X =
[[132 121 148 119 140]
 [133 119 122 119 149]
 [123 114 140 114 138]
 [126 134 153 129 132]
 [121 146 133 136 142]
 [124 131 113 127 148]
 [139 122 140 120 145]
 [114 135 120 127 148]
 [135 130 149 126 140]
 [133 148 130 139 140]
 [122 127 117 122 150]
 [119 143 122 133 145]
 [126 139 111 133 143]
 [129 134 152 128 136]
 [133 119 125 118 149]
 [141 122 139 121 145]]
X[0, 0] => 132
X[2, 2] => 140
X[:, 1] => [121, 119, 114, 134, 146, 131, 122, 135, 130, 148, 127, 143, 139, 134, 119, 122]
X[1, 3] => 119
X[12, 3] => 133
X[5, 1] => 131
X[3] => [126, 134, 153, 129, 132]
X[10, 4] => 150
X[4, 2] => 133
X[:, 4] => [140, 149, 138, 132, 142, 148, 145, 148, 140, 140, 150, 145, 143, 136, 149, 145]
X[9, 3] => 139
X[2, 4] => 138
X[:, 3] => [119, 119, 114, 129, 136, 127, 120, 127, 126, 139, 122, 133, 133, 128, 118, 121]
X[9, 0] => 133
X[6, 2] => 140
X[11, 0] => 119
X[5, 4] => 148
X[12] => [126, 139, 111, 133, 143]
X[15] => [141, 122, 139, 121, 145]
X[14, 4] => 149
X[9, 1] => 148
X[6, 0] => 139
X[10] => [122, 127, 117, 122, 150]
X[7, 2] => 120
X[1, 4] => 149
X[5, 2] => 113
X[:, 2] => [148, 122, 140, 153, 133, 113, 140, 120, 149, 130, 117, 122, 111, 152, 125, 139]
X[:, 0] => [132, 133, 123, 126, 121, 124, 139, 114, 135, 133, 122, 119, 126, 129, 133, 141]
X[11, 3] => 133
X[7, 0] => 114
X[3, 4] => 132
X[3, 2] => 153
X[10, 3] => 122

grid =
[[129 125 126 127]
 [120 115 123 117]
 [129 134 119 125]
 [123 141 127 124]
 [148 131 124 129]
 [131 124 124 124]
 [121 126 129 123]
 [131 108 107 106]
 [132 138 122 128]
 [129 121 119 126]
 [131 125 125 125]
 [131 126 125 124]
 [124 125 117 126]
 [150 135 127 123]
 [129 120 125 133]
 [118 125 154 131]]
grid[0][-4] = 129
grid[10][-2] = 125
grid[6][1] = 126
grid[15] = [118, 125, 154, 131]
grid[-8] = [132, 138, 122, 128]
grid[-16][-2] = 126
grid[-13][2] = 127
grid[-16][1] = 125
grid[9][1] = 121
grid[-12][-2] = 124
grid[7] = [131, 108, 107, 106]
grid[-1][3] = 131
grid[:, 1] = [125, 115, 134, 141, 131, 124, 126, 108, 138, 121, 125, 126, 125, 135, 120, 125]
grid[-6][-4] = 131
grid[:, 3] = [127, 117, 125, 124, 129, 124, 123, 106, 128, 126, 125, 124, 126, 123, 133, 131]
grid[0][3] = 127
grid[-8][3] = 128
grid[8][-3] = 138
grid[-4][0] = 124
grid[13][0] = 150
grid[:, -4] = [129, 120, 129, 123, 148, 131, 121, 131, 132, 129, 131, 131, 124, 150, 129, 118]
grid[-15][-3] = 115
grid[4] = [148, 131, 124, 129]
grid[6] = [121, 126, 129, 123]
grid[-10][3] = 123
grid[13][-1] = 123

A =
149,130,118,125,113,134,147
145,122,114,141,131,136,115
145,122,114,141,132,137,115
127,132,132,145,149,133,113
Rows and columns are counted from 0.
(0, 0) = 149
(2, 2) = 114
(3, 1) = 132
(2, 5) = 137
(0, 4) = 113
(1, 2) = 114
(3, 4) = 149
(1, 1) = 122
(2, 0) = 145
(0, 5) = 134

m = [137 129 139 134 128 151 129 111 120 149 132 135 135 128]
m[-14]	137
m[-1]	128
m[-5]	149
m[3]	134

W = array([133, 157, 146, 131, 110, 138, 123, 128, 142, 120])
W[0] = 133
W[4] = 110
W[1] = 157
W[8] = 142

x =
[[134 133 133 116 140 133 126 130 131 132 115 136 114]
 [143 122 132 125 127 139 131 124 124 126 124 137 109]
 [135 117 118 120 129 138 123 126 115 127 126 130 113]
 [122 145 112 126 128 122 135 137 130 123 125 134 120]
 [120 131 141 125 117 135 116 123 132 139 130 126 140]
 [123 134 118 139 142 123 130 121 133 128 117 126 115]
 [130 122 125 134 133 125 135 125 128 132 133 110 146]
 [127 131 111 143 134 132 132 131 136 119 124 129 119]
 [118 131 129 135 129 112 131 135 134 122 135 126 144]
 [130 136 134 109 120 119 131 134 121 129 135 128 139]
 [132 126 124 126 140 120 123 117 121 118 120 124 112]
 [136 123 143 130 127 127 141 131 131 138 134 125 143]
 [130 137 125 126 120 137 123 126 126 123 121 136 106]
 [133 132 112 128 134 133 125 110 129 125 124 126 117]
 [127 120 119 135 140 114 132 128 124 118 127 133 116]
 [115 113 125 138 135 128 118 130 123 132 123 135 116]]
Indices start at 0.
row 0 col 0 => 134
row 10 col 12 => 112
row 14 col 7 => 128
row 14 col 8 => 124
row 6 col 3 => 134
row 7 col 4 => 134
row 13 col 5 => 133
row 14 col 4 => 140
row 8 col 5 => 112
row 4 col 5 => 135
row 6 col 7 => 125
row 11 col 3 => 130
row 12 col 1 => 137
row 5 col 5 => 123
row 11 col 10 => 134
row 3 col 11 => 134
row 4 col 1 => 131
row 11 col 5 => 127
row 15 col 7 => 130
row 6 col 11 => 110
row 7 col 0 => 127
row 9 col 8 => 121
row 11 col 4 => 127
row 7 col 11 => 129
row 15 col 4 => 135
row 4 col 4 => 117
row 0 col 9 => 132
row 1 col 11 => 137
row 7 col 3 => 143
row 10 col 1 => 126
row 11 col 2 => 143
row 7 col 7 => 131
row 8 col 12 => 144
row 4 col 12 => 140
row 9 col 1 => 136
